Each path below is one point turned by a fixed rotation once a step. After each direction that follows a path, write how fast that rotation turns it, in degrees per step (0 if it stays still).
Each turn is a multiple of 5 degrees from 10 to 175, or 0.
Each row of a path follows its step; steps can be skipped.

step 0: [ 12  -5  -6   7 -26  -9 -24  -7 -19  -4   0  13 -26  14   7 -20 -29 -19
   4  15   9 -12 -30  -1  15  -2 -25  16  -5  -6  -1  -4  21  -9  29  -9]
step 1: [-12   6 -27  -9 -11 -32  -6  -8  -1  12 -18  -8 -22  18  -6   2   9  -4
 -28   4   4  -4  32  -9  -7 -28  -6  -8   2  18 -14   3   7  23 -32  -6]
step 2: [ -2  13 -38  15  25   9   2  30 -33  -9   0  18   3   2  15 -26  10 -18
   0 -14  12 -12 -10   4  -9   4   6  11 -13  14  -3   7 -24   4  21 -15]
step 3: [-16 -38 -18 -26  -7   4 -37 -13   6  -7  -9 -11  -4   0   8 -19  17   0
  16  11  -7   0 -10   2 -25  19 -11  15  20  -1   7  17  17  20 -13   1]
step 4: [ 23   5 -17  30  -3   5  15  12  19 -19  11   8  -6 -21  -9  -7  46  -4
  -9   6  -1   2  10 -15  16  -8  21  16  19  22  -3   4  -2  -1 -24   1]
step 5: [  3 -26   0  10 -15   7  12  12  17  -5 -21  32  28  11  -2   2 -11 -12
  25   3  -3 -17  -9 -23 -26  11   1   4   8 -22 -16  19 -14   4  24   5]
step 6: [ -7  -9   1 -30  -6  -9 -21   2  16 -36  -1  -5 -19 -16 -15  24 -15  -2
   3   9  17   2  -9 -31  34   0  25  -1  11   4  -6  -2  15   0 -11 -16]
step 7: [ 13  -2 -13 -11  -6 -18  13  28   4  -6  10  31   9  18  -3  17 -10 -11
 -27  -3 -17   2  13  -4  -1 -16  -8   8   3  -9  24  -8 -43 -17 -17  15]
step 8: [  5 -24  25 -25 -19  10 -14  -3 -25   6   8  16  12 -14 -16  11  -8 -28
  -1 -16  28   1 -13   5 -13   1  -3   6 -16  13   4  -6  -2  22  17 -31]
step 9: [ -1  -9 -12   3  12 -16 -10  -1   2  -4 -19 -14 -32 -17 -18  19  -1 -26
  20  -2  -4  -8  15  32  12 -23 -15  -1  17  10  34   2  -1 -14 -18   8]
[  3   0   3   1  -4 -14   3  -2  -3   3  -6  -3  -4  -1  -2  -3   7   3
  -8  -3  -5   4  -2   2   8   2  10  -3   0   1   1  12 -10  -2  -3   5] : 130
[ -2   3  -3   4  -7  -4  -7   1   8   6  -2  -3 -11  -3  10   8   1   0
   9   3  -2   9   3   0   3   3   4   4  -3  -3   5  -8  -1   4  -7  -6] : 130
[  4  -3  13   5   5   0  -5   9   0  -2  -6  -1   6  -3   3  -4  11  -1
   7   0 -10  -2   1   8  -4  -4   4   1   6   5   3  -1   9   0  -1  -2] : 60
[ 11  -5   5   5 -15   3   3  -3  -4   3   8  -1  -4  -2  -2   0   3   0
  -7   2  -1   9   3  -3  -6  -5  -7  10   2   3   0  -1   3   3   5   5] : 95
[ -7   4   0  -7  -5   9 -10  -2   1   2  -3  -8  -4   1  -5   5   4  -7
  -5  13  -4  -3   0   0   7   0   0  -4   8   6   2   1   3  -3   4   7] : 130
